Each path below is one point turned by a fixed rotation once a step. After each direction that follows a path, write how fast that rotation turns it, in degrees per step (0 if it stays still).
Each turn is a multiple of 5 degrees from 10 to 175, or 0.
Each row of a path follows its step; steps can be skipped.
Path 1:
step 0: [.05, .01, .06, -.18, .04, .17, .10, -.01, -.09, -.06, -.18, -.05, .08, .28, -.01, -.24, .08, -.18, .25, -.12, .29, .27, .10, -.18, -.05, -.03, -.19, -.26, -.15, .04, .02, .05, .30, -.05, -.20, -.22, .57, -.25, -.03, .17, -.24, .24, -.09, .23, .23, .04, -.02]
step 1: [-.06, .04, -.27, .01, .04, .09, .14, .01, -.48, .02, -.01, .01, -.04, .37, .22, -.19, -.11, -.13, .06, -.04, -.07, .13, -.04, .00, -.07, -.15, -.23, -.07, .03, -.04, -.06, .17, -.19, -.48, -.03, .04, -.14, -.04, .08, -.31, -.25, .45, -.02, .17, .18, .23, .14]
step 2: [.24, -.08, .15, .30, -.17, .15, .07, .05, -.45, -.18, .03, -.10, -.13, -.14, .13, .15, .27, -.09, -.24, .29, -.24, .12, -.04, .05, -.08, -.09, -.13, .15, .11, -.27, -.01, .03, -.06, -.24, .00, -.07, .23, -.02, -.27, -.10, -.19, .13, .22, -.09, .02, .34, -.34]
step 3: [.24, .04, .03, -.10, .11, .30, .18, -.07, -.27, -.21, .20, -.02, .09, -.07, .24, -.06, -.01, .19, .00, .22, .05, -.16, .08, .34, .24, -.36, -.01, -.04, -.25, -.23, -.13, -.13, -.15, .04, .12, -.10, .10, -.39, -.23, .19, -.30, -.02, -.06, -.15, -.21, -.23, -.08]
step 4: [.02, .05, .02, .18, -.04, .32, .11, -.01, -.14, -.12, .48, -.29, .16, .20, .18, .15, -.10, .27, .10, -.21, -.27, .17, -.16, -.02, .00, -.28, .43, -.28, -.02, .18, -.06, .00, -.23, -.10, -.12, .13, -.02, .15, -.03, .04, -.12, -.20, -.23, -.11, -.16, -.07, .00]
step 5: [.27, .02, .14, -.02, .05, .25, -.04, -.19, .05, .10, -.01, -.24, .09, .20, -.03, .03, -.19, .02, .20, .28, .22, .46, .14, .05, -.42, -.08, .22, -.02, .33, .01, .04, -.03, .02, .21, -.22, -.10, .25, .13, -.14, .06, -.12, -.29, -.25, -.14, .08, .19, -.05]
step 6: [-.07, .05, -.18, -.14, .06, .03, -.04, -.01, -.11, .01, -.15, .15, -.19, .08, .28, .03, -.10, -.01, .25, .04, .31, .44, .21, .02, -.08, -.08, -.37, -.31, .02, .18, -.38, .10, -.18, .21, -.45, .13, .03, .01, -.18, .19, -.19, .16, -.09, .02, .03, -.06, .14]
step 7: [-.11, .16, .16, .21, -.20, -.32, -.07, -.10, -.25, -.23, -.04, .03, -.07, .21, .19, .17, .25, .06, .04, -.03, .00, .47, -.12, -.08, -.19, -.12, -.15, -.30, .02, .06, .04, -.13, -.28, -.06, .00, .02, .21, -.21, .25, -.13, .00, .35, .08, .18, -.06, .32, .15]
step 8: [.21, -.16, -.13, .18, -.25, -.18, .26, .00, -.38, -.09, -.28, -.22, .14, .13, .11, -.19, .13, -.04, -.31, .41, .20, -.07, .38, .06, .09, -.11, .06, -.23, .03, -.15, .10, -.16, -.16, .05, .10, .00, .00, -.14, .04, .01, -.16, .16, -.09, .14, -.01, .30, -.21]
Directions:
[-.05, -.05, .04, -.02, -.06, .07, -.08, -.03, .05, -.07, .11, -.06, .04, -.01, -.02, .01, -.03, -.04, -.07, .02, -.02, -.07, .05, .03, .00, .01, .07, .03, -.05, .00, -.01, .04, -.08, .01, -.07, -.10, -.04, -.03, -.02, -.03, -.01, .02, .01, -.13, -.02, -.02, .03]  55
[-.04, .02, .04, -.06, -.02, -.02, .02, .06, .00, .03, .07, .10, -.04, .01, .10, .06, .09, -.01, .00, -.06, .00, .02, -.04, .10, .08, -.04, -.04, -.03, -.07, .03, .03, -.02, -.01, .12, .00, -.09, .08, -.05, -.02, -.03, .06, -.02, .01, -.02, .02, -.02, -.02]  100
[.00, .04, -.05, .02, -.04, .03, .07, -.09, -.03, .04, .07, -.09, .01, .01, .04, -.01, .07, .08, -.04, .01, -.02, -.03, -.11, .02, -.05, .07, -.01, .08, -.04, -.04, -.02, .04, -.02, .05, .04, .02, -.03, .00, -.05, .06, .00, -.12, -.03, .02, .02, -.09, -.01]  55
[.01, .08, -.07, -.01, -.06, -.10, .03, .02, -.05, -.12, -.02, .04, .01, -.03, .01, -.04, .05, -.05, -.04, .02, .04, .01, .03, -.03, -.03, -.03, .00, -.01, .02, .00, -.04, .14, -.06, -.06, .09, -.05, .00, -.05, -.03, -.05, .02, -.05, .09, .02, .02, .02, .01]  60
[.04, .02, .02, .01, .02, -.04, .04, .12, -.01, .00, .03, -.02, -.01, -.04, .02, -.01, -.04, -.01, .04, .01, .03, -.03, -.02, .05, -.03, .01, .06, -.04, .03, .07, .10, -.02, .06, -.10, -.05, .00, -.02, -.05, -.10, .08, .05, -.12, -.03, -.05, -.08, -.01, .09]  60
